In the data rows, 128 means zero.
Here are some points:
[143  83 127 177 103 118 150 172  70 212 150 105  91 185 104  84 141 204 202 150 129 181 111 159 119 120 131 127  98 122 157 116 134 112  88  96 199  73 164 139 176 117 171 133 106  46 238  86 215 114 209 197 119 132 114 143  44  61 130  65  73 121  36 115]
[126  85 125 177  96 128 152 176  77 210 142 117  97 184 106  98 140 202 200 152 126 189 116 165 122 125 133 131  96 124 150 121 138 112  88  97 196  73 162 137 168 112 169 132 105  49 234  90 218 109 200 192 124 130 110 139  46  60 129  60  75 119  44 108]
[105  87 127 175  92 132 159 177  77 213 136 120 106 184 104 105 140 204 193 147 124 183 121 164 122 131 133 138  91 127 147 118 139 118  86 100 195  74 155 138 156 112 168 134 101  55 231  99 221 108 196 189 134 132 107 133  51  58 134  51  87 119  54 104]
[ 91  92 125 172  83 137 165 173  78 209 136 127 115 182 106 119 142 205 198 146 129 182 121 168 131 139 133 143  90 127 144 120 141 118  86 100 196  71 151 139 150 117 167 138 101  61 230  96 221 101 193 189 137 125 108 132  46  59 136  48  87 115  62  98]
[ 80  95 127 175  85 141 169 173  77 202 129 133 119 179 104 119 147 202 190 145 117 175 124 168 131 143 140 140  80 133 145 120 143 124  88 108 196  74 141 137 142 118 167 138  99  63 224  97 220 100 190 184 137 127 105 125  53  53 140  44  94 119  64 100]
[ 70 106 128 170  81 151 173 169  77 200 123 132 133 180 105 128 146 204 197 149 120 178 130 163 142 149 141 138  72 134 142 127 146 122  87 106 192  83 141 132 139 120 168 142  98  67 221  95 216 101 189 181 143 128 108 129  56  52 140  45 100 121  71  90]
[ 66 114 129 172  78 150 185 173  81 193 126 137 133 174 109 137 157 203 200 151 110 172 131 162 143 155 139 140  68 132 143 126 146 120  97 113 193  84 134 128 129 126 162 148  97  66 215 103 214  96 194 174 137 126 114 125  60  51 132  45 109 117  74  89]
[ 66 121 133 165  83 152 188 170  76 185 119 137 139 163 107 131 155 197 200 145 108 163 133 164 145 156 148 143  66 132 152 130 145 117 105 112 192  89 126 127 127 127 168 155  97  68 211 101 210 102 193 180 143 129 113 128  59  50 134  48 112 113  79  85]
[ 71 126 131 160  85 156 196 170  82 184 118 135 138 160 113 130 160 199 207 145 107 163 133 165 154 160 148 137  66 130 149 134 149 116 107 118 198  96 122 128 131 125 163 155 100  77 204  93 208  99 186 173 138 128 126 127  63  52 129  51 117 107  81  80]
[ 76 128 136 158  78 156 197 166  85 179 113 142 145 152 116 131 161 191 208 149 113 162 134 167 150 159 150 140  59 125 154 134 149 112 112 116 195 101 114 123 133 125 163 154 103  77 195  94 209  97 183 174 139 125 123 126  62  53 133  52 119 110  81  81]
[ 84 140 134 150  84 155 204 162  89 174 108 135 144 140 123 131 167 185 209 149 106 161 134 171 151 159 150 133  62 126 157 137 148 109 117 115 195 103 112 123 134 125 165 156 104  82 188  89 207 106 189 163 143 129 125 135  65  53 131  61 132 107  88  76]
[ 96 146 129 142  84 148 207 162  90 170 107 135 151 135 130 133 163 174 213 148 106 161 131 169 150 158 148 140  67 122 148 136 153 101 128 113 190 111 105 116 138 126 167 153 112  89 180  87 203 100 181 164 139 122 129 137  66  57 131  65 131 104  89  77]
[109 156 134 131  87 146 206 157  95 167 106 131 150 121 136 133 161 170 220 152 111 168 129 179 150 154 150 133  68 120 146 138 152  95 127 113 195 114 101 112 145 125 164 147 110  90 172  83 198 100 177 161 140 117 131 136  65  59 131  68 134 103  90  83]
[123 155 132 128  90 141 211 154  99 164 102 130 152 119 142 130 154 160 222 149 104 170 126 179 146 149 147 133  77 124 140 138 152  89 135 116 191 115  98 112 148 117 163 146 118  93 167  81 199 101 170 159 142 117 132 139  65  62 133  68 134 104  94  86]
[137 157 132 120  90 137 209 151 106 161 100 131 151 108 153 133 149 150 225 154 112 176 123 185 142 143 146 132  82 123 135 137 151  81 133 118 188 118  95 108 155 117 163 142 120 100 166  86 195 100 164 150 146 116 131 141  66  65 131  73 133 103  98  91]
[142 155 131 117  87 130 209 153 115 161  97 131 151 104 158 139 140 141 226 148 106 182 122 186 140 143 143 136  85 125 129 135 153  75 134 114 184 119  94 107 158 110 165 134 123 104 158  86 191 103 156 147 149 110 129 139  64  64 136  78 134 103 102  97]
[149 155 130 108  83 124 205 149 122 166  98 135 154 101 166 140 133 133 227 147 113 187 124 191 136 132 145 136  92 128 120 134 151  77 130 114 178 124  94 106 156 105 162 131 122 110 157  87 187 105 147 143 152 113 127 139  66  68 135  78 133 108 110 102]
[145 150 128 110  83 117 204 146 126 162  99 136 154 103 173 142 123 127 218 144 115 193 119 192 133 128 135 133  98 131 112 131 151  76 126 117 170 118  92 107 157 105 160 126 125 116 155  93 182 106 141 141 157 110 124 134  66  73 133  82 130 106 113 111]
[142 144 127 107  82 113 200 145 135 168  95 135 156 104 175 142 114 120 217 140 116 199 126 197 132 121 141 138 106 128 104 133 147  75 125 117 164 116  93 111 154 101 156 118 125 122 155  96 180 110 135 137 161 109 116 131  69  74 129  86 132 107 120 117]
[140 135 127 109  78 107 196 145 136 171  99 138 157 106 177 151 110 114 213 140 121 204 129 199 128 119 132 146 115 131  98 134 149  81 117 116 158 114  94 117 152  99 155 124 122 132 152 107 174 114 132 133 162 105 110 126  72  74 136  86 130 109 120 124]
[127 131 123 110  76 104 189 144 142 173 102 148 158 109 177 152 102 113 209 130 118 209 136 202 124 111 132 146 120 134  92 135 147  88 110 120 156 111  95 120 142  99 148 116 121 138 155 118 168 110 118 132 165 109 104 121  70  77 133  93 130 116 130 134]
[111 121 119 116  75 103 184 137 150 182 102 145 160 111 179 156  98 113 203 127 121 211 143 199 127 108 126 144 123 136  79 133 145  91 102 122 147 112  89 123 138  99 145 111 118 140 152 120 167 116 114 127 168 112 101 116  70  75 138  97 124 114 135 136]
[ 96 112 121 122  70 105 181 140 149 179 100 151 164 117 165 155  93 108 201 123 121 205 150 201 133 101 132 152 129 126  81 126 147  95  95 120 144 109  96 134 130 107 142 117 118 144 154 128 161 117 110 135 166 115 102 106  77  77 134  94 123 115 137 141]
[ 89 106 115 132  67 100 173 136 144 183 103 154 169 120 167 158  86 112 192 122 117 202 160 198 135 103 123 146 122 132  80 129 153 103  88 125 139 104  92 143 118 106 138 114 119 157 164 142 164 124 114 129 167 120 100 107  80  82 129 101 118 108 140 153]
[ 69 101 112 132  79 103 160 134 155 187 100 147 174 134 158 154  88 116 191 120 127 198 163 193 145  95 118 148 128 124  71 127 143 112  82 133 141  99  95 139 110 113 136 126 110 156 165 148 165 121 104 128 166 115  91  98  79  79 128 105 127 114 144 151]
[ 57  94 113 136  79 100 161 134 145 179 103 158 171 135 155 156  92 110 179 110 134 191 172 189 143 107 128 149 130 119  71 126 147 120  63 132 150  98  96 158 102 121 128 130 115 155 166 159 161 122 107 129 163 121  88 104  81  77 138 114 120 114 142 154]
[ 35  95 114 139  78 102 163 128 138 183  96 159 173 136 145 155  91 113 183 109 121 186 183 188 155 104 126 146 133 120  80 131 146 128  66 125 145  94  87 149 100 126 126 131 119 154 170 156 153 129  97 134 155 126  90  93  82  74 138 114 123 116 149 162]
[ 31  99 117 142  87 105 160 128 138 178  90 156 176 142 134 144  95 121 182 115 117 176 184 185 159 101 123 142 126 112  83 115 154 138  61 135 146 100  88 155  89 123 119 136 115 156 167 169 159 125 106 136 156 127  85  95  84  78 129 123 117 108 137 157]
[ 30  97 113 144  89 110 149 125 129 174 107 152 183 144 129 143 104 112 173 111 110 171 184 168 165  95 123 144 127 116  82 121 152 145  67 139 152  96  86 156  92 137 124 139 113 155 179 165 153 127 114 134 139 126  83  98  88  80 128 134 122 103 145 156]
[ 31 100 111 149  91  94 147 116 119 167  93 146 172 153 129 135 105 112 172 102 121 161 192 163 169 106 120 143 121 107  89 108 146 150  61 141 145  96  91 163  82 136 124 149 122 149 181 161 147 120 112 133 134 140  90  96  97  85 122 140 113 109 145 154]
[ 35 106 114 157 104 106 146 116 112 163 104 141 172 150 115 128 115 121 169 106 114 149 192 151 175 113 132 137 125 105  89 109 146 143  63 135 143 103  90 161  82 150 120 158 118 140 178 166 151 122 115 134 126 137  91  97 106  87 128 145 123  99 130 158]
[ 43 107 113 162 116 107 139 113  99 152  99 132 165 138 111 126 120 120 169 114 118 140 182 146 179 104 121 129 116 102  95 108 137 152  71 140 150 104  95 164  80 153 116 163 128 135 184 163 147 124 119 138 123 140  90 105 112  96 120 155 128  98 133 162]
[ 55 113 114 157 120 105 130 107  89 150 100 130 160 139 107 114 126 119 168 110 114 130 186 138 179 106 128 122 116 100 100  98 136 146  73 136 151 110  95 160  97 160 113 163 129 130 175 159 146 128 117 134 112 141  99 104 119  98 117 164 124 103 128 156]
[ 65 115 117 158 131 106 131 113  79 141 106 128 154 131 108 104 131 117 164 117 111 123 176 128 180 113 124 120 116  99 109  96 139 150  84 135 154 113  98 155 100 161 122 171 135 118 177 153 138 128 123 135 103 148 100 109 119 105 113 170 133 108 127 155]
[ 81 113 117 159 137 107 128 111  73 135 109 119 145 135 105  98 138 122 159 121 111 114 170 126 177 111 123 115 116  94 119  96 138 150  92 132 154 114 106 153 112 159 121 167 141 107 178 153 141 126 131 136 101 153 105 112 125 108 111 180 133 110 118 154]
[ 92 118 122 157 151 110 126 117  65 130 114 115 139 130 104  92 142 123 160 122 115 110 164 120 179 113 122 109 117  91 126  97 141 146 100 125 154 114 110 150 121 163 126 166 143  98 176 144 134 126 134 139  92 150 108 120 126 116 107 185 137 115 110 152]
[111 122 124 157 159 111 118 115  65 123 113 111 132 130 102  84 144 123 154 124 113 106 157 112 171 113 122 107 121  95 135  97 139 146 106 119 155 116 119 148 130 160 125 165 148  86 176 140 134 125 139 141  90 149 114 130 126 124 105 190 138 122 104 146]
[129 122 124 155 163 113 115 117  63 123 120 108 126 132 103  84 148 124 150 129 115 102 146 107 166 113 123  99 121  95 139  97 138 140 115 113 153 119 125 142 143 158 130 163 153  77 169 134 128 128 142 144  87 151 120 136 129 129 101 189 141 127 102 150]
[144 124 123 149 169 113 114 121  67 123 125 104 119 130 104  80 150 127 146 133 120 104 135 105 158 114 121 100 129  99 145  97 137 137 122 108 153 125 132 136 152 152 134 160 154  71 166 130 126 128 144 145  81 149 122 145 128 138  96 186 139 136  98 151]
[156 124 123 140 173 115 115 122  75 124 130 101 114 134 108  78 149 129 142 135 124 106 125  99 148 114 123  99 134 106 149  98 138 133 129 104 151 126 140 133 163 146 138 158 157  65 162 125 125 128 144 148  81 146 127 151 129 142  96 183 139 139  96 150]
[167 121 122 132 173 119 112 125  85 126 136 101 108 135 113  82 147 129 136 139 129 109 113  95 140 115 123  96 142 114 152  97 133 127 133 101 145 126 147 126 172 139 142 152 159  60 160 122 120 128 145 148  84 143 132 156 128 148  96 181 138 146  99 154]
[175 120 118 127 172 119 108 127  92 131 141 101 106 140 115  85 147 131 131 141 135 111 104  92 129 116 121  93 149 122 153  98 131 124 142  97 144 127 153 123 179 131 144 151 159  60 158 121 117 131 143 149  88 141 135 162 127 155  93 178 140 153 101 155]
[179 117 115 119 172 123 105 128 101 135 147 104 104 142 118  87 143 134 121 141 143 113  97  91 119 120 121  94 154 130 154  99 132 120 146  97 137 126 160 121 185 126 147 147 158  61 154 122 117 131 140 148  93 139 137 166 127 155  94 172 141 157 106 157]
[178 112 110 113 171 126 101 128 113 138 152 108 102 149 124  93 142 134 113 144 147 116  90  89 112 123 120  92 156 141 155  97 129 114 148  93 136 125 166 120 188 122 151 142 156  60 150 125 113 134 138 148 100 137 139 164 126 157  98 166 141 159 112 158]
[178 110 107 110 172 131  96 132 120 143 160 110 102 158 126  99 142 132 105 144 152 119  85  92 105 128 116  90 162 149 151  99 127 113 156  96 123 121 174 121 190 119 151 139 157  63 149 129 116 135 132 146 106 137 141 162 124 157 100 164 141 162 123 159]
[171 103  99 104 169 133  94 132 128 145 164 118 103 159 129 107 139 134  99 148 156 116  83  89  99 135 114  88 168 156 147  97 126 111 156  92 119 121 175 123 192 117 149 132 155  69 145 132 115 137 129 142 118 135 140 162 122 155 102 160 144 163 130 162]
[161  98  98 100 164 138  90 131 137 144 166 120 107 169 131 110 139 134  89 150 158 121  79  90  97 140 111  89 162 166 147  97 128 110 157  94 110 117 179 125 193 117 147 130 150  71 142 139 110 139 124 139 127 137 135 157 117 153 108 155 147 164 137 164]
[148 100  96  98 163 143  87 131 144 147 172 126 112 171 129 118 137 132  87 148 162 117  81  90  91 145 108  89 167 170 143  99 125 111 157  98 107 116 181 129 191 116 145 123 145  81 138 144 113 140 113 136 134 135 142 156 120 154 112 154 147 166 148 162]
[136  91  94  94 166 147  78 130 146 141 176 133 115 178 132 128 137 134  80 151 165 115  83  87  90 149 105  89 163 172 136  97 126 113 159 104  99 112 184 133 189 119 144 122 140  87 136 144 111 144 111 133 144 138 139 152 119 147 115 153 149 165 163 162]
10 more points follow, each with its number after it:
[127  91  93  93 160 147  81 125 152 139 171 138 123 185 128 130 139 141  74 151 160 111  83  80  89 151 109  90 160 176 132 100 128 116 159 107  95 111 179 130 182 121 144 119 138  92 125 151 111 141 108 132 147 135 140 148 121 147 120 148 152 161 172 159] 0
[116  92  91  97 158 155  76 130 162 138 173 140 130 183 121 138 141 135  63 149 162 107  88  85  94 153 107  94 168 172 138 105 128 116 153 106  91 107 181 134 178 128 139 120 138 100 123 154 110 143 107 133 157 134 136 148 127 140 119 140 155 161 175 152] 1
[105  96  93  94 160 157  78 120 160 140 171 141 135 186 121 147 141 140  67 150 164 103  93  81  95 150 108 101 154 172 135 106 134 119 155 103  91 109 173 134 166 132 134 116 131 102 114 156 106 145  99 129 156 133 140 139 127 145 116 139 154 158 174 154] 2
[ 91  95  92  92 156 156  80 118 165 136 161 149 141 177 117 143 144 144  61 144 158  99  94  74  98 152 110 108 157 170 139 115 124 128 157 110  95 109 168 142 175 142 139 115 129 112 115 160 101 142  98 132 164 130 141 140 123 145 114 140 156 155 182 147] 3
[ 87 101  96  94 160 154  82 113 172 120 166 156 142 175 110 144 142 139  61 150 162  88 102  68  93 147 106 111 148 165 134 119 127 128 144 109  85 112 169 136 165 141 132 117 131 117 111 162 105 143  95 134 162 133 141 139 127 145  99 140 158 159 178 139] 4
[ 77 100  99  96 152 158  82 111 168 123 170 149 152 174 100 146 150 144  65 143 160  90 108  62 100 132 113 119 143 150 136 123 127 127 142 116  88 118 156 134 158 152 125 126 137 123 103 157 105 149  94 128 161 123 146 142 137 153 102 144 159 146 175 137] 5
[ 64 107 103  98 157 144  89 111 175 112 161 149 154 177 111 148 148 148  67 142 157  82 109  59 101 137 115 121 141 147 145 123 123 133 130 118  91 118 148 139 156 157 127 119 134 119  98 145 106 145  92 135 157 133 149 139 144 152 107 145 156 153 166 130] 6
[ 73 110 115 102 141 146  87  99 163 104 160 140 151 165  97 147 144 155  68 138 155  75 111  55 103 131 112 125 139 140 149 124 129 134 134 116  79 114 140 132 160 168 128 122 137 132  93 150 103 151  95 131 154 133 155 134 142 157 102 144 153 138 176 124] 7
[ 75 112 111  94 143 145  89 105 159 103 160 147 145 161 102 145 144 152  79 151 143  72 121  52  99 117 113 129 141 134 146 128 132 128 142 117  86 123 146 136 159 164 127 118 135 128  81 136 103 157  88 135 140 134 159 142 148 160  92 143 156 138 165 116] 8
[ 85 115 126 101 147 140  93 103 159  92 158 153 146 146  87 157 140 148  76 144 141  79 116  41 102 112 120 133 143 124 151 128 123 134 128 111  89 129 134 129 150 173 126 122 135 134  82 142  97 155  93 137 144 131 156 133 142 165  90 157 141 136 157 120] 9
Which of these numbered points is nearest to each point below, looking only along the 3 directions in which the first points spread most? Its number follows each.
[171 247 163  93 162 203 186  80 104  49  72 118 201  82 126 107 220 130 185 128 107  98 142 166 173 176 143  77  59 105 168 157 141  88 183 148 136 168 100 133 150 167 132 151 123 151  97 114 113  88 173 142 136 130 183 171 107  90 180 160 160  92 136  71] > 3
[216  94 135 133 116  69 123 146 148 176 137 113  87 123 179 118  82  95 153 135 162 217 113 185  64  66 131 120 182 151  99 122  87  77  94 110 118 126 153 137 162  72 139 100 145 147 126 127 133 150 107 108 119  98  98 108 125 148 131 122  84 119 121 193] > 3
[123 123 118 104 148 118 106 126 123  78 144 128 105 113  92 159 116 132  93 176 152  86  98  37  90  72 114 147 150 102 147 108 110 137 156  87 110 128 141  99 189 155 118 123 173  86  90 111 119 145  78 120 125 136 163 149 146 183  60 136 142 150 131 109] > 1
[206 162 149 140 158 109 127 120 115 106 126  87  90 102 105 100 150 142 154 152 149 115 115  81 104  65 139 115 144  99 164 124  71 110 118 116 129 155 115 112 162 148 137 148 157 133  97 110 110 152 129 126  70 119 163 148 164 169  98 160  89 103  76 132] > 2
[243 172 154  95 154 153 155 129 113 117 137 100  90  86 156  78 125 121 140  98  91 137  97 138 142 175 129 108 134 139 156 139 138 122 180 127 152 170 140  93 126  91 145 132 132  98 144  98 105 102 184 136  73 127 133 163 141 161 154 146 148 173  92 120] > 0
[181 180 133  85 154 178 144 122 145  94 157 112 110 115 146 109 138 131 109 118 107  94 117 119 127 196 125  85 126 162 162 143 128 116 176 159 129 171 131 119 103 118 137 110 115 166  91 116 101 132 147 107 127 119 156 141 162 134 182 129 155 132 151 103] > 2
[202 145 124 115 151  88 107 137 111  83 125 111 101  90 147 144  97  84 114 140 141 116 133 106 125  96 126 152 153  94 130 126 105 118 142 133 129 138 106  93 119 123 101 113 171 130  93  97 109 128  95  84  97 123 143 143 171 161  93 142 124 123 109 123] > 5
[132 249 160 108 155 212 187  81 101  48  64 127 213  93 116 118 225 140 173 122  99  88 146 162 190 191 142  82  49 100 168 161 145 107 179 151 144 163 102 138 136 176 131 162 115 149 104 123 115  81 180 150 149 138 181 165 107  78 181 157 174  92 145  61] > 6
[132 118 129 108 158 115  99 113 118  73 148 123 102 115  78 142 119 146  98 171 146  78 113  29  90  54 112 140 149  84 157 115 111 140 134  87 111 127 134 118 199 176 120 122 169  97  98 112 117 156  92 138 120 139 163 148 142 187  56 150 131 150 114 110] > 1
[127 153 112  78 154 143 103 113 156  61 129 149 149 113 131 175 126 107  79 155 145  87 104  78 117 129 114 135 144 126 119 127 139 118 186 118  74 127 132 105 168 145 112 109 156 113  55 123  96 128  66  93 166 136 161 140 151 152  97 147 174 140 179 111] > 4
[234 175 157  98 152 153 161 126 101 108 125  97  95  73 147  73 127 125 147  97  83 130 107 135 153 171 131 113 123 123 154 138 140 132 173 129 163 173 131  94 114 100 138 139 138  94 146  96 113 103 189 138  63 128 128 162 144 158 149 150 145 167  86 114] > 0
[121 141 127 153 135  87  97 123 132  73 120 144 140 110  97 169 122  98 104 146 151  90 139  86 138  71 134 175 153  73 121 139 112 146 114 132  98 118  97 114 131 173  92 116 154 142  77 122 108 142  86 106 134 136 148 138 162 153  91 142 117 115 118 117] > 9
[201 172 138  70 160 174 135 124 156  94 161 100 111 115 151 102 140 123 113 113 114  91 106 109 120 190 120  86 128 161 164 145 123 104 182 157 124 167 141 115 114 116 136 108 112 171  91 115 103 123 145 115 126 111 160 138 155 144 186 137 148 136 147 116] > 1
[139 114 116 123 146 142  86 129 173 119 158 126  98 144 131 142 133 123  63 128 146 113 112  88 115 144 123 128 156 153 132 145 117 147 129 162  90 142 137 125  89 116 117 106 114 181  83 151  80 142 118 103 130 112 145 118 182 170 155 132 136 154 150 126] > 5
[ 87 116 121 106 150 139  89 102 158  96 148 148 143 141  88 147 139 151  79 150 146  71 128  39 103  97 118 135 147 114 151 137 121 133 124 115  96 117 129 136 160 179 122 126 138 128  87 131 103 154  92 136 139 139 156 134 145 171  90 153 147 137 150 115] > 9
[124  67 113 145 127 111 111 159 113 156 159 109  72 156 112 119  93 155 120 137 135 138 130 110  93  80 109 130 153 124 139 120 115 161 103  92 148 138 168 129 137 107 118 111 140 100 154 122 126 147 145 133 105 147 118 116 127 148 102 112 113 162  91 149] > 6
[255 206 162  92 171 133 164 100 134  95 104  88 135  67 179  82 163  98 198 142 145 166 110 180 109 111 139  79 131 122 142 135 110  51 165 129 125 161 119 118 183 115 146 110 149 154  98  92 108 116 143 118 114 102 164 172 116 135 164 164 112 102 118 137] > 1
[ 69 157 123 132 169 184 106  78 168 103 121 140 186 169 102 136 186 148  75 124 138  78 151 125 145 180 137  88 101 153 131 136 136 152 128 146  80 134 145 162 114 142 116 121  85 176  97 179  73 131 137 137 170 142 160 127 129 110 171 154 144 107 175 124] > 7
[113 131 109  90 143 130 115 127 132  68 132 140 128 117 106 172 117 121  80 170 147  85  97  51  99 105 117 145 142 117 134 113 120 134 178  98  97 129 139  94 177 146 110 118 167  87  83 117 109 133  71 106 143 132 163 141 149 169  73 130 164 145 157 105] > 2
[131 120 132 114 157 111  98 112 118  73 151 123 100 121  75 139 123 152  98 171 142  74 114  29  91  55 109 140 148  78 163 120 114 139 124  88 114 128 134 125 198 182 118 122 167 102  94 112 113 158  95 139 122 139 162 148 148 186  61 158 132 142 110 109] > 8
[123 118 137 118 159 116  91 105 123  70 153 126 113 122  72 132 130 156  99 162 135  69 125  29  95  53 109 137 147  72 163 129 117 141 116  94 110 127 125 133 192 192 120 117 157 111  95 115 111 156 101 148 126 143 166 147 147 182  67 162 138 146 113 104] > 8
[240 144 134  91 160 167 124 138 145 142 160 119  91 130 171  92 122 122 111  99 115 147  76 151 123 192 123  87 158 180 142 137 138 111 186 125 110 152 173 104 148  76 153 100 113 116 146 126  92 117 173 127 116 127 139 155 130 156 178 141 150 183 122 143] > 0
[182  83 131 150 143  97 107 149 103 147 159  98  57 141 111 101  96 152 137 145 140 139 120 100  84  56 111 122 164 107 155 123  96 135  96  84 146 135 168 121 174 119 130 115 154  91 147 107 125 155 140 134  83 139 127 127 133 160  91 136 101 153  63 151] > 1
[231 147 138  87 170 166 118 117 177 114 175  98 102 139 162  79 142 140  92 113 145 125  80 107  92 155 133  75 145 172 161 148 115  95 159 153 109 158 145 126 136 101 150  90  96 178  89 130  81 136 146 122 128 100 172 151 163 156 180 127 133 143 135 131] > 0
[137  97 103 111 159 183  88 129 181 157 167 159 151 199 153 133 142 135  71 102 147 138  92 159 101 213 117  77 146 214 120 145 140 131 165 148  64 113 178 154 134 104 137  89  78 149 128 177  88 133 147 115 182 146 149 129 121 117 207 124 159 159 196 156] > 3
[161 149 136 143 143  90 105 126 107  68 107 123 118  92 119 155 116  96 119 141 143 104 145  91 136  75 134 171 142  65 133 132 111 139 123 136 127 131  93 109 117 150  90 125 168 130  86 104 111 128  92 101  97 135 147 145 162 155  82 141 118 109 104 111] > 7
[126 137 130 135 138 109  86 106 162  89 119 149 130 126 114 180 122 109  89 146 157 108 118  76 115  90 122 157 160 102 121 145 109 129 132 134  69 116 109 124 150 155 110 109 140 151  64 138  89 151  79 112 156 127 163 133 161 159  95 146 129 113 152 117] > 5
[116 128 110  92 144 126 111 127 130  73 136 136 118 114 101 172 116 125  81 172 151  86  96  45 101  96 117 147 146 111 134 111 120 134 174  91 101 125 139  95 179 145 116 121 169  84  85 113 117 136  73 106 133 135 160 144 145 173  68 132 157 151 148 108] > 2
[255 138 150 117 142  91 133 125 148 148 128  97  95  97 190  95 114  91 175 140 166 206  99 184  68  72 133 107 171 143 116 123  92  60 126 115 114 139 137 123 179  81 144 100 150 147 115 107 121 138 119 106 111  93 126 144 124 152 142 139  87 113 114 177] > 2
[205  89 109 106  92  94 145 142 201 224 129 150 134 134 220 126 114  95 166 139 185 255  63 255  50 120 124  89 153 216  51 112 104  40 150 101  75  92 201 130 213  40 172  89 121 148 163 142 164 146 130 116 190  97 102 115  60  91 194  75  98 133 168 203] > 2
[170 150 134 141 144  95 108 131 107  73 110 120 115  90 123 151 115  89 118 139 138 105 144  96 137  77 133 165 142  72 131 137 111 135 131 136 127 133  93 102 118 143  89 125 168 128  83  98 114 128  94  95  94 132 146 145 167 157  83 145 118 113 103 111] > 7
[125 133 123 129 139 105  90 125 156  85 129 153 139 116 105 174 118 111  87 140 156 101 131  73 123  73 135 165 154  94 120 143 104 137 126 138  77 114 110 119 147 151  96 116 140 157  67 127  98 146  77 106 149 128 154 135 166 155  95 145 117 111 127 121] > 9
[ 85 238 156 118 134 221 179  81  93  57  61 142 225 105 107 133 230 153 160 113  92  79 150 157 195 208 144  88  34 107 162 166 152 119 170 150 133 154 102 137 127 178 131 167 103 146 110 136 118  82 184 157 158 144 180 157 109  74 183 145 180  97 147  53] > 6
[136 156 113  87 156 135  98 106 168  74 129 153 144 120 130 175 127 112  77 153 146  94 103  76 118 127 125 140 153 126 116 130 132 118 174 132  69 126 125 116 163 139 108 105 149 132  55 124  84 135  76 101 161 132 169 144 157 158 100 150 155 131 169 121] > 4
[173 119 112 106 137 117  94 135 160 117 164 119 104 132 167 136  98 101  76 112 149 131 120 108 103 132 114 133 159 153 125 134 109 119 145 149  99 137 131 105 102 103 111  87 138 153  92 138  86 131  97  86 116 120 132 122 175 155 131 131 139 143 143 147] > 4
[179 131 110  97 143 110  94 139 155 120 157 122 102 127 159 136  93  94  70 110 143 130 116 122 110 131 120 136 162 149 120 134 116 123 156 141 100 143 138 113 104  97 105  90 140 156  91 128  91 141 103  91 117 122 135 122 176 157 126 133 138 146 145 143] > 4
[100 119 130 106 152 124  95 101 144  83 153 143 134 136  78 140 141 153  85 150 134  67 128  36 104  78 114 138 144  87 155 129 119 140 120 117 104 119 117 139 170 188 125 130 149 132  87 129 103 155  93 141 139 144 156 140 148 175  77 164 142 135 133 111] > 9
[132 140 129 132 135 103  89 115 157  87 127 152 136 119 110 171 123 118  90 149 154 101 120  83 109  83 125 159 148 101 118 140 115 143 127 135  73 119 110 119 151 153 108 123 143 159  60 131  97 140  73 107 148 128 164 135 161 157  96 147 116 122 140 119] > 7
[132 116 128 111 152 112 103 115 118  79 143 123 102 117  78 147 116 145  96 177 149  80 109  32  87  58 111 140 149  84 157 114 111 138 141  86 112 128 136 113 198 171 121 121 172  94  95 110 117 155  86 133 122 137 164 150 146 186  57 148 135 147 120 112] > 1
[106 168 145 146 161 168 117  85 146  97 118 116 169 140  89 116 192 152 117 133 140  87 149 106 140 122 142  98  94 115 153 136 114 142 131 140 100 152 109 137 118 171 114 145 112 172  83 152  82 140 133 140 132 139 172 127 143 126 139 167 117  91 143 120] > 7
[110  77 113 140 118 113 109 154 112 156 156 116  77 157 113 120  93 152 113 135 128 133 134 110  94  96 109 137 142 128 136 123 120 166 112  95 150 140 166 122 125 107 119 111 134 101 151 124 132 146 140 130 109 147 114 108 131 145 103 108 121 158 100 144] > 6
[132 139 124 122 139 113  85 106 170  85 125 148 125 129 116 168 119 116  81 148 158  97 119  76 111  84 132 149 161 111 122 136 113 131 139 137  69 119 114 112 154 153 106 108 140 143  65 129  91 148  80 106 159 132 158 139 160 162  99 141 129 123 148 128] > 5
[127 117 132 116 161 120  92 107 119  69 151 126 110 120  71 136 125 154 100 166 141  73 119  28  97  54 108 138 147  70 161 127 115 138 123  92 115 125 131 128 196 188 121 121 160 106  99 114 112 160  99 145 125 144 163 147 145 184  65 162 134 144 114 108] > 8
[187 175 161 109 143 145 167 117  83  95 113  93 108  63 130  79 127 124 155  99  68 110 136 132 170 163 129 128 106 100 152 133 144 146 155 136 189 173 111 107  85 119 124 161 145  97 150  92 129  97 184 141  54 130 115 152 146 146 135 149 140 151  86 104] > 6
[222 137 134 101 170 157 115 117 183 133 175 105  93 144 162  91 144 140  90 104 152 129  79 108  84 153 135  88 147 181 162 151 113  96 151 142 104 158 160 128 133 100 143  87 102 180  98 130  79 138 143 123 131  99 168 147 168 173 187 132 125 155 137 135] > 0
[134 164 141  84 138 173 149 141 140  98 146 112 115 118 137 120 137 134 110 121 106  88 133 111 133 192 128 104 108 159 151 141 131 128 172 148 144 172 132 107  90 117 126 125 108 155 102 124 122 129 147 109 122 133 148 136 151 137 169 117 157 133 153  95] > 3
[123 119 117  98 144 115 110 127 125  72 138 129 111 115  92 161 114 130  92 176 149  87  96  41  91  82 117 145 148 105 142 110 115 140 164  85 106 129 140 100 187 150 116 124 173  84  89 111 120 141  77 113 130 132 164 146 146 181  60 132 147 151 139 109] > 1
[248 154 138  89 155 163 136 133 134 134 156 109  88 115 167  85 122 120 119 101 109 147  81 150 127 186 124  92 153 169 146 140 138 117 183 127 121 159 161  97 147  80 152 114 123 112 146 116  95 110 179 125  99 131 133 158 136 162 174 141 149 185 109 140] > 0
